Each path is a new rotation, seen through one point. The rows after it are directions, each followed by how far the rotation turns it, in degrees a step (0 if it stays put).
Each turn is a multiple of 5 degrees from 10 to 175, or 0.
path 1
[ -8  17 -11  -1 -11   6 -10   5  12  -6   9   0  19   3   3   9   4  -7
  18   7  -6  11  -3   0  -4   3  -1  -1 -17   3   3 -11  -5   2 -26   8
 -11  12  -5]
[ -2  23 -15 -10  -2   2 -11  11   3  -1   2   5  18   5   6   6   7 -12
   8  13  -7   5  -2  -1  -4  -5  -2   5 -18 -12  -1 -15   1   7 -17   7
   0  11  -9]
[-12  18 -17  -1 -13   8  -7  10   7  -4   5   2  19  -1  -4   2   6  -9
  17   5  -2   6   2   2   3   3  -6  -4 -18  -5   0 -10  -6   6 -24   0
  -6   1  -8]
[  3  18 -24   2  -6  -2  -7   7   2  -3  -3   1  18   9   4   1   4 -15
  16   7  -1   1  -5   0  -3  -1   1   0 -18 -10  -2 -19  -3   7 -14   9
  -8   9  -6]
[ -4  21 -17  -5  -8   4  -9  11   9   0   5   3  24   9   5   1   9  -3
  18   0   0  -3  -2   5   3   2   0   0 -22   1  -1  -7  -6   9 -18   2
  -9  -5  -7]
[  1  16 -15   1  -7  -1  -8   2  11  -6   6  -1  19   8   8   7   3  -8
  18   6  -2   7  -8  -1  -6   2   3   0 -19   3   3 -15  -3   5 -19  11
 -13  15  -3]
[ -3  25 -10 -15  -4   5 -12  13   9   1   7   5  22   7   8   6   8  -4
   9   9  -7   2  -2   2  -2  -4  -1   5 -19  -3   0  -8  -1   8 -18   6
  -3   4  -9]
[-11  16 -14   0 -11   6  -9   5   7  -7   8   1  18  -2  -1   7   3  -9
  16   8  -5  12   0   0  -3   3  -4  -2 -16  -3   3 -12  -4   3 -25   5
  -7  12  -6]
[ -1  22 -20  -6  -4   2  -9  14   0  -1   0   5  18   6   3   2   7 -14
  11  10  -5   1  -2   1  -3  -4  -2   2 -19 -15  -2 -16   0   8 -15   6
   0   6  -9]
[ -9  18 -19   2 -11   6  -6   8   7  -4   5   0  20   2  -2   1   6  -8
  20   1   1   3   1   3   5   5  -2  -5 -20  -3  -1  -9  -7   6 -22   0
 -10  -2  -6]
Speeds:
[-5 -3  1  5 -4  2  1 -3  2 -3  3 -2 -1 -3 -4  1 -2  1  4 -2  2  3  1  0
  1  4 -1 -3  1  4  1  2 -3 -2 -5 -2 -4  0  1]
155
[ 2 -1 -7  5  0 -2  3  0 -2  1 -4 -1  0  2 -2 -4  0 -2  3 -4  4 -4 -1  2
  3  1  1 -2 -2 -2 -3 -2 -2  2  3 -2 -2 -5  1]
60
path 2
[  3  -2  19  -9  -2  -3   3 -23  -2 -12   2   1  -6  15 -10   5   8   7
  -9   9   4   7  -1 -16  -6  -1   0 -12 -16   6   1   6   0 -13  -3 -12
  -9  10 -10]
[  5  -4  12 -11 -11   1   4 -15  -5   0   4   2  -5  13 -19  -3  14  17
  -9   8   5   9  -3 -11  -3  -3  -4 -10 -12  13   0  11   7 -15   3 -16
  -5   8   0]
[  5  -1   7 -11 -21  -6   7 -12  -7  -2   7   9  -7  13 -17 -16  14  11
   3  10   4   0  -4  -8   3  -2  -4  -5  -6  11  -4  12   1  -9  -1 -20
  -1   8  -7]
[  0   1  10  -4 -17  -7   9 -17  -1 -13   2   5  -9  19 -14 -14  10   2
   6  14   3   7  -4 -11   1   3  -6  -9  -3   1  -4   6  -5  -4  -6 -16
  -6   7 -17]
[ -3   1  15  -2 -13  -1   7 -15   4 -13   4   1 -10  20 -10   1   8   6
  -1  15   0  19  -9 -13   0  -3 -13 -15  -1  -1   3   7   2 -10  -5 -10
  -7   9  -9]
[ -4   0  13  -3 -14  -6   6 -12  -3  -4  12   8 -10  10  -6   4  11  12
   0  13   0  15 -10  -9   1 -14 -12  -9  -4   7   6  14   6 -15  -6 -12
  -2  11   0]
[ -2   2   9  -3 -11 -17   7 -20  -9  -3  12  12 -11   9  -5  -4  18   8
   8   9   1   8  -5  -6   1 -15  -1  -5 -13   9   4  10   0  -6  -8 -13
  -2  11  -2]
[  2   2   7  -4  -7 -13   7 -23  -7 -11   6   2 -14  16 -13 -10  17   8
   5  10   3  12  -8  -7  -7  -6   3 -11 -17   5   6  -2  -2   3  -6  -8
  -5   7  -4]
[  4  -1   7 -10 -14  -4   8 -11  -7 -15   3  -3 -15  15 -14  -6   7  10
  -5  12   5  14 -19 -11  -9  -6  -3 -18 -11   9  10   0   1  -1  -3  -5
  -1   4   1]
[ -1  -2  10 -14 -19  -4   9  -5 -13 -16   9   7 -11  10  -6  -3   4   3
  -5  12   7   3 -17 -13  -2 -12  -5 -11  -6  16   8  11  -2 -10  -2 -10
   2   6  -3]
Speeds:
[-3  0  5  1  5  1 -2 -4  0  3  1  4  2 -2  3  8  3 -1 -1 -1  0  1  5 -1
 -1 -4 -2  2 -2  2  2  2 -1 -5  2  0 -1  2  1]
70
path 3
[ -2   7 -13   3   8   8   7  -6 -18 -14   2   5  19  12  -4  -2  11 -17
  -6  -7   7 -12  -6 -14  -7  10   6   0   0 -15  -6  -3  -3   7   7   5
 -15 -13  -8]
[ -8   3  -8   3   7  -2  10 -11 -15  -8  15   7  10  16  -5   3  10 -21
   0 -10  10  -4   2 -21  -1  10   3   7 -11 -13  -5  -9   4   8   8  -5
  -8  -9  -2]
[ -1   5   2   4   7   1   5 -10 -11  -4   6   7  15  14  -2   0   9 -10
  -1 -10  14  -3  -8 -19  -7  11   5  -6 -15 -22 -10 -11   0   8   8  10
  -2 -15  -4]
[  9   0  -4  -2   7   2   3  -9 -14  -8   5   6  17  16  -1   1   7 -21
   0  -4   9  -3  -7 -14 -10  10  10   1 -13 -16  -8  -6  -6   2  13   2
 -18  -8 -11]
[ -2   2  -2  -2   7  -7   1  -9  -9  -2   4  11  15  20  -4   1   3 -23
   6 -10  11  -9  -2 -22  -4  12   1   8 -12 -10   0 -10  -2   4   0  -5
 -11 -16  -9]
[ -3   4  -6   4   9   7   0  -6 -13  -9   0  10  21  14  -6  -3  11 -13
   0 -11  12 -12  -8 -15  -5  12   4  -3  -1 -15  -5  -5  -4   8   2   7
  -8 -21 -10]
[ -4   6 -14   4   8   6   9  -9 -19 -13  10   3  14  13  -4  -1  10 -22
  -2  -6   7  -6   1 -17  -3   8   6   6  -3 -16  -4  -5   1   6   9  -2
 -17  -8  -6]
[ -9   7  -2   4   8  -5  10 -11 -11  -4  11  10  10  16  -3   3   8 -16
  -1 -10  13  -6  -3 -22  -5  13   0   1 -17 -16  -7 -13   4   8   7   1
  -3 -13  -1]
[  6   0  -1   3   7   5   2  -9 -14  -7   5   8  17  14   0  -1  11 -13
  -1  -8  14  -1  -9 -13  -9   9   9  -6 -14 -20 -11  -8  -4   7  13   9
  -7 -14  -8]
[  5   3  -5  -3   6  -4   2 -10 -13  -4   4   4  15  18  -2   1   3 -24
   5  -5   8  -4  -2 -19  -7  11   7   7 -14 -17  -2  -8  -3   1   6  -3
 -20  -8 -10]
Speeds:
[ 3 -5 -2  0  0  5  0  2 -1 -4  1  2  2  0  2  0  4 -1 -3  1  0 -1 -2  6
 -3 -2  3 -2  2  4 -4  3 -3  1  6  0 -1  0 -2]
135
[ 5 -2  5 -1  0 -3  1 -1  1  2  2  0 -2  0  3  2 -1  1  0  2  1  5 -2  1
 -3  0  2 -2 -8 -3 -3 -2  0 -1  5  2  1  3  1]
65
path 4
[-10 -21  -4  -6  -7  -5 -18 -11 -12   1 -10   3   3  12  -1  -1   5 -12
   1  21   1   3  -2   8   3   4  -9 -11   0   5   3   9  -1  -6   2  -7
 -18 -10  10]
[ -8 -20  -2   1  -6  -5 -15 -12  -8   3  -3   0   3  11   6  -5  -2 -18
  -1  24  -1   3   1  -3   4  10  -8  -7  -6  14  -3  13  -1  -9   7  -1
 -15  -8   6]
[ -4 -19  -3  -3  -9  -9 -17 -12  -7   2  -9   2   8  15   1  -6   2 -17
  -3  11  -2   3   0   1  -3   3 -10   0   6  11  -3  18  -5  -7   6   0
 -20 -14   5]
[-11 -17  -4  -1 -12  -1 -20 -13  -9   0  -9   1  10  12   4  -5   8 -15
  -1  19   6  -1   3   1  -1   1 -15  -5  -1   9  -1   5  -3  -8  -4  -2
 -17 -14   9]
[ -8 -16   0   4  -8   0 -18 -12  -7   0  -7  -6   8  10   8 -11   1 -18
  -2  18   2   3   2  -8  -2   6 -13  -2  -5  17  -7  11   1 -12   1   4
 -14 -10   1]
[ -4 -17   0  -4 -10  -3 -19  -9  -8  -2 -14  -6  10  15   2 -11   6 -16
   2   5   2   7  -2   1  -6  -3 -15   3   5  11  -5  12   0  -9  -1   3
 -20 -14  -2]
[-10 -17  -1  -1  -9   3 -21  -8 -14  -4 -12  -8   9  11   3  -9   8 -13
   6  18   8   4  -1   0   1  -3 -16  -5  -6   9  -4   0   4  -9  -8   0
 -17 -10   1]
[ -5 -18   0   0  -4   0 -15  -8 -11  -3  -9 -14   5  11   4 -12  -2 -17
   6  17   1  11  -4  -5   2   1 -12  -2  -6  16  -5  10   6 -10   1   4
 -15  -6  -8]
[ -4 -20   0  -9  -4  -5 -17  -7 -14  -5 -13  -9   5  13  -4  -8   5 -14
   8  11   1  11  -8   4   2  -6 -13  -2   3   9  -1  10   1  -6   0  -1
 -20 -10  -6]
[-11 -21  -1  -4  -3  -2 -15  -8 -15  -4  -7  -7   1   9  -1  -5   3 -13
  10  25   5   6  -7   1   8  -3 -13 -11  -6   9   1   2   4  -5  -1  -4
 -17  -7  -1]
Speeds:
[ 2 -4 -3  0  3 -4  0  4 -5  2 -2 -1 -3 -2 -3  1 -3 -1  2  1  1  3 -2  5
  5  1  2  0 -3 -2  4  0  0  2  4 -1  1  3  0]
35
[ 3  0  0 -5 -1 -3 -1  1  0  0 -4  2  1  2 -4  1  3  1  0 -7 -1  1 -2  5
 -2 -4 -1  2  7 -3  1  2 -3  1  0 -1 -2 -3  0]
125
path 5
[  3  -3  20  17 -12   0 -11  -2  11   0  18   2 -10  -7  -3 -17  -6  -3
   8  -3   8  15   4   5   1  10 -18  -3 -16  11  20   0   2   7   1  -1
   9  -7   7]
[  4 -10  12  21   0  -1  -7 -10  10   3  24  -3   0  -1 -10 -19  -8   0
   0 -16  10  11  14  -1   6  13 -13 -17 -13   9   8  -2   0   1   1  -7
  -3  -7   8]
[  7 -13  27  11   2   4 -11   0  -1  -2  16  -3  -4  -5  -8 -17   7   1
   1 -10  11  13  17   2   1  10 -17  -8   1   2  13  -2   3   6   5 -12
   9  -9  16]
[ -2  -2  14  14 -12  -6 -13  -8   8  -1   5   4 -10   0 -10 -19   4  -2
   6  -8   9  22   9   3   0  11 -16  -9 -11  15  12   2   1   5  -6 -14
   7 -14  16]
[ -2  -7  15  18  -7   1  -7  -6   7   5  13  -2  -5  -8  -8 -18   8  -1
   2 -16   2  12  21   0  -1  15 -15 -24  -9   2   5  -7   0  -5   1  -8
  -2 -13   4]
[  3 -14  28  15 -12   2 -11   3  -1  -2   2  -5  -7  -3  -4 -11   1  -1
   9 -14   7  12  17   0   0  11 -14 -13  -9   3  12   0   3   2   8   0
  15 -15  12]
[  2 -10  12  20 -12  -9 -10  -9   6  -1   1  -2   1   6 -11 -15   2   0
   8 -18   8  15  14  -3   5  16  -1 -17  -6  11   7   6   1   6  -2  -8
   2 -16  16]
[  1 -10  20  13  -8   3 -12  -1   5  -4   6  -1   1  -8  -7 -17  19  -1
   4 -13  -2  11  25   3   0  18  -1 -16   3  -2   5  -4   3   2  -2  -8
  -2 -14  14]
[ -1  -6  23  15 -21  -2 -14   3   7  -8   0   3 -10  -8   1 -11   7   1
  13  -6   2  14  13   9  -2  17  -2  -8 -10   7  13   3   7   5  -2   4
   7 -16  13]
[  2  -9  10  25 -16  -6  -9  -6  14  -3  11  -2   2  -5  -3 -13   1   0
  13 -18   0   6  16  -2   5  20   5 -19 -10   5   7   3   3   4  -1   5
  -7 -12   5]
Speeds:
[-2  1 -4  2  1 -4  2 -4 -1  1  3  1  1  0 -3  1  1  6 -1 -2  3 -2  0  0
 -1  1  3 -6 -2  2 -2  3  1  0 -1 -2 -7  0 -3]
135
path 6
[  1   2 -12   4  -4   1  -9 -10   2  10  -4  -8  17   1 -11   6  14  13
 -14   3   6  -6  -5  -9  -9  12 -19  15   1  11  -9   1   2   1  11   2
  22  -1   5]
[ -2   4  -5   3  -6   3  -7  -2   9   8  12  -7   4  14  -5  10  10  13
 -10  -1   4  -8  -4 -10 -10  13 -15  18  13   3 -14   4  -3   3   7  17
  20  -9   1]
[ -1   1 -15   7   0   6  -3  -8   1  16   1  -9  14   5 -12   5  17  11
 -18   4  11  -9 -10  -7 -12  10 -14   9   2   6 -11   6  -4  -2  14   7
  17   1   7]
[  4   2 -11   4  -4   7  -8   4   7  13  15  -6  -1  13   2  16  12  10
 -17   1   5  -6  -7  -9 -11  12 -11  16  11   4  -9   9  -2   6  12  11
  14  -8   1]
[  1  -5  -7  11   4   5  -6  -2   6  19   3 -11  12   3  -7   6  20   7
 -17   4   9  -9  -6  -7 -17   9 -17   4   2  10 -12   6   4   3  12   0
  16  -5  11]
[  7   0  -9   3  -6   4 -14   2   8   9   8  -8   3   9   2  16  13  11
 -14   1   2  -4  -2  -8  -9  14 -18  20   9  10  -7   6   7   8  11   1
  20 -11   2]
[ -3  -2   0   9   0   0  -6  -6   8  12   1 -12  14   4 -11   3  16   9
 -12   3   6  -8  -1 -11 -14  10 -21   9   4   9 -16  -1   4   3   7   6
  20  -8   9]
[  2   4 -14   0  -8   3 -11  -4   5   4   5  -5   7   9  -6  12  10  15
 -11   0   4  -5  -6  -8  -5  16 -17  23   8   8  -8   5   1   3  10   7
  24  -4  -1]
[ -5   4  -4   9   0   4  -2  -7   8  15   6 -11  12   9 -10   5  13  12
 -17   2   7  -9  -4 -11 -15   9 -17   9   6   2 -17   1  -6  -1  10  16
  15  -5   6]
[  4   1 -19   2  -4   5  -8  -2   2  12   7  -5   4   8  -4  13  13  10
 -16   1   9  -9 -12  -4  -7  14  -9  18   7   7  -7  14  -2   2  14   5
  19  -2   2]
Speeds:
[-4 -3  6  1  3 -4  0  0  1  1  1 -2 -1  0 -1  0  0 -3  1 -1  1 -3  1 -2
 -4  1  4 -1  1  1 -4  1 -2 -2 -3  5 -2 -6  0]
160
[ 1 -2 -3 -4 -2 -2 -3  2 -1 -3  2  3 -4  1  2  4 -2  0  2 -2  0 -1 -2  1
  3  4  5  6  3  2  1  4  0  0 -1  0  2 -3 -4]
170
[ 1 -1 -4 -3  1  2 -1  0  3 -4  2 -4  0 -5  0  3  3 -1  2 -7  1  2  1  0
 -2  0 -3 -3  2  4 -2  0 -2 -1  2  3 -2  4  0]
0
path 7
[ -4   3  -8   2  -1  -9   5   0   1  -4  14  -4   7   3  13  -3   5   9
  24  -2   9  -4 -20  -5  -9 -13  -3 -23   3   3   1  -2   9  12   2   4
   9  -2  -9]
[ -4   3  -6  -5  -6 -10   0   1  -1  -3  11  -7  10   8  13   3   5   8
  19   3   8  -3 -19  -2 -13 -13 -10 -16   8   1   5   2  11  13   5   0
  13  -5 -11]
[ -2   1  -7   0  -2  -7   7   3   2  -2  12 -10   7   2  12  -1   4  10
  23   1   4  -8 -19 -11  -8 -13  -5 -18   6   0   3   1  14  15   4   5
  11   0 -13]
[  0   0  -6   1  -8  -8  -1  -2  -1  -5  10 -13   8   4  13   6   4   8
  19   6   3  -4 -18  -8 -10 -10  -8 -12  11   1   8   3  11  17   5   1
  16  -3 -13]
[  2  -2  -9   7  -2  -8   8  -2   3  -5  12 -12   5   1  12   5   4   8
  26   2   0  -5 -15 -12  -6  -9  -6 -13   8   0   6  -4  11  15   4   7
  12   0 -12]
[  1  -1 -10   8  -8  -8  -1  -7  -1  -9  11 -12   7   4  15  10   5   5
  20   5   2   0 -17  -6  -9  -7  -7 -12  11   4   8  -3   7  17   3   3
  15  -6  -9]
[ -1   1 -12  11  -4  -9   9  -3   4  -7  15  -9   3   4  13   7   7   9
  27   0   3  -1 -15  -6  -9  -8  -6 -16   6   2   5 -11   8  11   4   7
  10  -3  -7]
[ -2   2 -11   7  -6 -10  -2  -7  -2 -10  14  -6   7   6  16   6   7   5
  21   2   8   1 -19  -1 -10  -9  -4 -19   7   6   4  -4   4  14   2   2
  11  -7  -7]
[ -4   4 -10   4  -2 -11   7   1   4  -5  16  -5   5   7  13   2   8  10
  24  -1   8  -2 -15  -2 -11 -11  -9 -20   5   1   3  -8  10  10   3   5
   8  -5  -8]
[ -4   2  -6   2  -4  -9  -1  -2  -3  -5  13  -4  10   6  14   0   5   7
  20   0  10  -3 -21  -2 -11 -13  -4 -22   7   5   1   0   7  14   1   2
  12  -5 -10]
Speeds:
[-6  2 -4  0 -4  0 -3 -1  3  2  2 -2 -3 -1 -2  0  3  2  1 -2 -1  4 -5 -5
 -2  0  3  2  2 -1  1  3  2 -2 -1 -1 -5  1  2]
0
[ 0 -1  0  2  4  1  8  3  4  2  1  0 -2 -2 -2 -3  0  2  5 -3 -1 -2  1 -4
  2 -1  2 -2 -3 -2 -2 -3  2 -2  0  4 -3  3  0]
170
